One turning vector, and how many ticks it has turned:
The counts run from 0 to 588.
[  9  -7  -4  -1   7 -20  12   6  -5 -25  15 -16   5 -10  14 -21  22  14
 -21   3  -4  14  13   2   6  23  -5 -14 -31 -21   0  29   6   3  11 -49
 -13   5  -4  -2   3  -1  -6  16   9   0 -16   6  11   1   2  16  -2  32
 -26   0 -18 -16  -5  16 -12   6  25] -> 408
[  8  -5  -4  -4   5 -20  12   9  -1 -20  17 -18  -1 -14  14 -20  21  12
 -20   8  -5  12  13   3   6  21  -6 -15 -34 -24   7  24  -1   4   9 -48
 -10   6  -8  -2   3   0  -7  15  11   4 -18  10  15  -1   5  18  -8  30
 -21   2 -21 -20  -6  12 -16   3  23] -> 74
[-13   0  -7   8   5 -39 -17 -17  -3 -10   2 -30   6   7   6  -1  19  -1
  20 -19  -9  41 -26  -5  -3 -13  12  -3   8 -13  -2  21  -8  31  -9  -6
 -11  15  -6 -12  13   0  19   2 -22  13  10  -6  -7 -12 -11   4   4  13
   1  15  -1 -23  27   1 -25   9  29] -> 1
[ 22  18   0  12 -21 -24  11   4  -7 -19   0 -28 -18   4   9  -8  24  10
   8  -2 -19  25  -7  11 -14  -8 -10   2 -21 -15  19  14  -5   1  16 -34
 -12  23   0 -18  -5  15  16   6   2  -2   8   8  22   7  -3  15 -35  29
 -11  11 -10 -21  14  -1 -19 -11  -1] -> 374
[-14   6 -13  -3 -11 -21   9 -18  17  -3 -21 -32   4  -5  11 -10  -1  -1
   7 -25  -2  42 -19   6  -3  -3  -7   2   3 -15  -5 -10   9  44 -16 -17
   3   4  20 -36  11 -11   2  16 -14   9   5 -22 -15 -14   6  -2   9  22
   0  13   3  -5  10  -2 -22  14  18] -> 164
[  8  19 -13   7 -10 -17   6 -15   1   1 -19 -30   0   3  19  -1   0  19
  25 -34  -1  45 -10  12 -13  -1   3   5   0  -5 -13  12   3  38 -20 -11
   3  -5  32 -24  10  -9   1   6  -7  -2  11 -21 -13  -7   7  -1 -12  16
 -17  23   3  -7  12  -5 -12 -12  13] -> 439
[ -9   3  -9   3 -17  -7  -7 -13   7 -38 -13 -16  26 -22   9 -19  12  17
  -5 -16 -13  45  -4   3  -6   3  -3  -9 -11 -19  -2   4   3  19   3 -29
 -11 -13 -18  -1   1  -4  23 -15  10  12  -8 -13 -17 -23  -5  -3   3   6
   7  15   7 -10   3   0 -39  20  25] -> 445
[ -1  26   0  -6  -1 -20   6  20   2   0  16 -27  -9  -2   7  -4  -3  -8
   9 -10   9  42  -3  13  -7  -4   5   8 -10  11  26  17  -8  22   5 -30
 -22  12 -33   1   5  -7   7   2  -8   0  12  -4  24 -11  -6   2 -12   7
  -6  18  16 -27  24   2 -34  -9  13] -> 197
[ -1  -3  -8   6 -14   1   0  -2   9 -36 -11 -15  17 -35   8 -14  17  20
 -13 -10 -12  39 -10   8 -10   7 -16  -5 -16 -18   4  -1   2  13   0 -36
  -6  -8  -6  -7 -11  -7  15 -12  11   3  -3 -13 -14 -18  -3   9  -5   7
  -6  21   9   1   3   6 -43  22  23] -> 110
[ -5   1   5   5 -20  -4  31  10   8 -21 -19 -20   6 -11  16 -21   9   7
 -11 -27  -4  28 -10  12 -10  -6 -16   9 -22 -22  -2 -20  12  21  16 -42
   2   7  26 -18 -11 -12  12  -5  25  -1  10 -12   5  -5  13  12  -3  30
   1  10  -1   4   4  -1 -30  -1  -1] -> 323
[ -9  -3 -10  -7  14 -31  -8  -5   7  -6   4 -33  -3  -6  29   9  13  -9
  11  -9 -11  31 -24 -11   2 -12   9 -11  -9 -21   5   9 -18  25 -22  -7
   3   7 -12  -6   1 -10   4  -9 -19   5 -10   2  -1 -12  -2   7  -1  16
  -9  29 -14 -24  33  13 -23 -18  31] -> 454
[  9 -21 -13  16  27 -24 -10  -9   3 -27   9 -18  14   7   5  -8  21  30
  11 -13 -21  23 -12  -2   1  16   9 -10  -2 -20  -7  22  22  12  12 -22
 -11  10  12 -10  10  10  10  20  -5  11  -6  13 -10 -20  -2  25 -11  22
 -12  -8 -22 -11  19   7 -14   6  26] -> 115
[  1   2 -22 -17  10 -14  15   8   8  13   0 -38  16 -14  33 -15  -2   4
  -8   0  15  30  11  10  -5  18  13  -4 -24  -7   8  11   6  22 -28 -31
  -3 -14 -22   0   7 -24 -13   7   3  12 -22  -4 -11 -16  13   8  -5   1
 -11  19  11 -17  -2   8 -14  -3  25] -> 189
[ -5 -10  -4  -9  -4 -40  14   4  -5   7  -3 -29 -17   5  14   7  18  12
   9 -11   2  16 -18  15   9   7  -1  -5 -26 -14 -16  25   9  29 -19 -21
   8   0  39  -5   0  -5  -9  11   3   3   3  -9   2   7  10  19   5  29
 -34   1 -21  -9   3   8  -8 -20  22] -> 458
[  3   4  -7   3 -18 -23  21  19   5 -13  -6 -17  -7  12  12  -9  15   5
   5 -24   4  29  -9  -1   6  -2  -9  14 -11   7  -6  -1  26  12  26 -41
 -11  23  15 -17  -3  -9  11  -1  25   4  24  -9  22   4   4   6  -5  37
  -8 -11   0   7  17  11 -18 -26   0] -> 202
[ 19  12  -8   9   0 -18   6  25 -10 -18  17 -32   0  -9  14  -9  19  -6
  -1  -4 -13  31 -20   3 -10  -9  -3   9  -7  -1  17   5 -10  -5  14 -34
 -17  31 -14 -19  -5 -14  16  -6   9  -5  12   3  16   9  -6  16 -23  12
  -2  20   8  -7  30   5 -29 -15   5] -> 315
[ 10  11  -9   4 -11 -25  16  18   5  -2   6 -16 -15   8   7  -2   9  15
  18 -25  10  36 -19   2  -1   2   0  12  -2  13  -2  11  29  10  20 -31
 -13  25  28 -12   2  -7   5  10  17   9  30  -6  16   1   5  12 -18  21
 -13  -8   8   7  22  14 -22 -22   7] -> 201
[ -2  -7 -30   2  -5 -17  -5 -12   8  -9 -18 -25  13  -3  12  -1   9  23
  18 -26  -7  44 -13   7   6  13  -3   2   7  -1 -25   9  23  34 -16 -15
  -4  -7  18 -26  10 -12   3   7  -4   7   3 -23 -29 -14   2  -1  11  20
 -11   5   4   3  11   5 -18  -1  23] -> 559
[ 21   4   4  19  -2 -22  13 -10 -11 -33   5 -31  26   0  14 -12  24  26
 -14 -12 -12  24  -4  -2  -8  11  15  -1 -27 -15  -6  11   1  -1  14 -33
  -3  -1  10  -6   3 -10  11  -8  37  16 -13  19   3   7  14   8 -36  14
  -9  12 -10  -4  -4  -7  -8   2   0] -> 545
[-12 -12  17   6   2 -27  -1  -2   2 -36   7 -25   8  -2  -1  -3  22   2
  -7  -4 -23  19 -14  10  -1 -10  -1  -8 -24 -29  12   3 -17  19  14 -29
  -7   4 -10   1   2  12  23  -5   6   6  -7   8  15 -12   0  18  -2  24
   0   7 -29 -31  16  -9 -32   3  12] -> 392
[  3  15 -20  -7  -7 -18  13  -3   1   2  -3 -31  14 -11  27 -26  10   1
 -12  -1  13  35  18   0  -5  20   5  -1 -23  -2   5  26   3  14 -17 -38
 -12  -1 -31  -1   5 -21  -9   4  -5  10 -14  -3  -6  -9  -2  -5  -4  10
 -13  23  20 -12  -4  16 -12  13  29] -> 583
[ 10  10 -10   5  11 -30  12   0  -2  -8  20 -23  10  14   2 -22  10  15
  -7  -8   8  27  14   3   6  28  18   2 -13   5   3  32  20  12  21 -42
 -26  12  -8  -8  25  -3  -4  30   9  14  -1  11  14   0   3   7 -15  22
 -14 -13  -3 -17  -2   2  -5  11  12] -> 586
[ 15  -9 -13   6  32 -29  -2  11  -4  -9  27 -17  -6   8  16   6  15  17
  16 -14  -1  21 -13  -5   6  13  16 -10  -7  -5  -3  33  12   7   3 -18
  -8  16  15   3   7  -1  -2  15  -1   4   3  11   9  -5   2  23 -14  18
 -27   1 -18 -17  28  23 -15 -25  30] -> 295
[ -2 -23  -4   9   8 -14  12  11  -1 -32   5 -21  24 -19   0 -13  21  21
 -23 -11 -11  21  -5  13   8  24 -12  -5 -23 -18 -17   8   3  19   5 -42
  -4  -7  17 -13  -3 -14   0   4  23  -6  -5  -6 -10  -1   6  20   8  24
 -24   3 -17   4  -2   3 -27  10  19] -> 228
[  6  28  -5  -4   4 -19  12  11  14   0   9 -30  -7   2  23   3 -10 -11
  11 -19   6  40  -1   2  -6  -9   8   8  -9   5  23  -4 -10  26   0 -24
 -10  12 -25 -14  11 -11   1   1  -6  -1   3   1  25  -9   5   0 -20  19
  -3  27   0 -24  31  -1 -25 -25   2] -> 257
[ 15  10   6  15   9 -30  17  10  -9  -3  18 -37   5  16 -12 -10   9  15
   7  -8  -2  27  -4  27 -13  10  16  13 -11   4  13  20   6  19  14 -34
 -20  11   7 -12  13   6   8  25   5   4  14  10  15   0   7  26 -32   8
 -12   0  -1 -19   6 -15 -13   7  -4] -> 372
[  2  -8 -15  -4  16 -25   2  11  -4 -11  23 -22  16  -8  -2 -10   8  25
 -10 -10   9  28   0  11  15  38  10  -8 -16   6 -13  33  18  23  -1 -35
 -15  -7  13   0  15 -16 -10  18  20  10  -1  -5  -7  -1   4  11   1   8
 -27  -6  -1  -2  -6   6 -20  13  27] -> 406
[-20   9 -12 -15   2 -39  -6  -5  11   4   3 -19 -17  -1  19  10   5  -2
  17 -22  15  38 -22 -13  11  -2  11  -7  -6  -1  -3  23   6  34 -17  -8
  -3   7   1   7  10 -11   1   0 -13  19   9  -8   6 -12  -2  -7   6  10
 -17  12   6 -14  24  20 -28  -9  37] -> 181
[  2  10  -3   1   4 -13  21  11  -5   2   1 -42  25  -4  20 -26   4  -7
 -12  -3   6  32   7  17 -25   0  18   8 -24 -11  19   6  -5  15  -8 -35
 -11  -3 -32   1  -1 -13   7   0   8  10  -9   3   0 -14   9  19 -17  -3
   5  27  17 -21   4  -6 -21  11  11] -> 34
[ 19   4  -4   3  11 -19  20  24   2 -12  20 -28 -11  -7  12 -16  14   7
  -9   3  -6  20  -6  10 -11   7  -1  -1 -22 -16  30   4   9  -5  16 -43
 -11  25  -5 -12  -2  -2   2  19  10   6   1  17  23   2   8  29 -31  19
  -8   7  -7 -17  17   8 -22  -7   7] -> 254
[ -1  14   3   8 -16 -21  21  -7   4 -22  -8 -30  20  -4  18 -23  20   1
 -25  -2  -4  30  12  -3  -7   7   0   6 -33  -9  13   7  -4   4  15 -46
  -9   5 -32   0   0  -9  14 -11  16  14 -11  13  14  -5   0  -3 -20  19
  -4  16   9 -10   0   2 -18  17   6] -> 427
[  9  13 -18  -2   6 -17  11   0  -7   4   4 -43  27   2  20 -30   4  -2
  -5  -4  -1  36   7  12 -22   2  22   3 -10 -13  16  10   1  13 -10 -32
 -20   1 -28 -13  15 -13   5  11   2  14 -14  -2  -8 -14  10  13 -15  -1
  14  20  17 -29   0  -9 -10   8  10] -> 369
[  3  14   1  -2 -13 -25  20  17 -10 -14   8 -18 -16  14  17 -12  15  -1
   0 -26   8  25  -4  -3   7  -7   1   4 -19  -4  -9  17   8  14  21 -37
 -11  22  26 -11   5  -8   4   1  26  -1  15 -10  28  18   8   5  -2  39
 -11  -3 -11 -11  12   6  -8 -32   7] -> 142
[ -5 -17 -18 -10 -21 -29  -1  10   1 -19 -11 -26  -2 -11  21   7  34  12
   1  -4 -13  25 -19  -4  25   0 -13 -10 -24 -13 -21  10   5   8 -12 -26
  -1  -1   3  -7  -9 -12   8 -24  23   8  -4 -15  -4   8   2  -1  14  31
 -17   3  -8   3   5  14 -20 -27  22] -> 66
[-10 -27   6   7  18 -28  -1  16   9 -29  15 -27  11  -7   7   7  21  -3
  -6   0 -22  16 -24   0   9  -4   0  -6 -20 -18  10  -3  -7  15   8 -28
  -4  11 -15  -2  -8  -5  15  -6   2   1  -4   9  10 -12  -2  24   1  23
  -9   6 -26 -14  33   6 -37  -8  17] -> 452
[ 12  -9 -16  -2   0 -22  31  16   1   6  -2 -32   5   3  24 -18  12  20
  -8 -11  14  21  -3   3  -4  18   9   5 -25  -7 -11   6  37   2  -1 -37
  -1   7  25  -2  -3 -23  -8   9  28  20   4   4  -6   2  19  24 -16  13
 -14  -1   9  11  -1  15  -7 -11  13] -> 364
[  7   6 -12   4   9 -29  10  21 -17   1  20 -22 -10  17  13 -12  13   2
  14 -24  10  28 -15  -1   1  -4  14   7  -2   3  -8  25  18  11  12 -27
 -21  30  27 -10  10 -11   6  16  14   5  24  -7  16  10   4  18  -3  22
  -6  -6   0  -9  25  11 -13 -26  15] -> 475
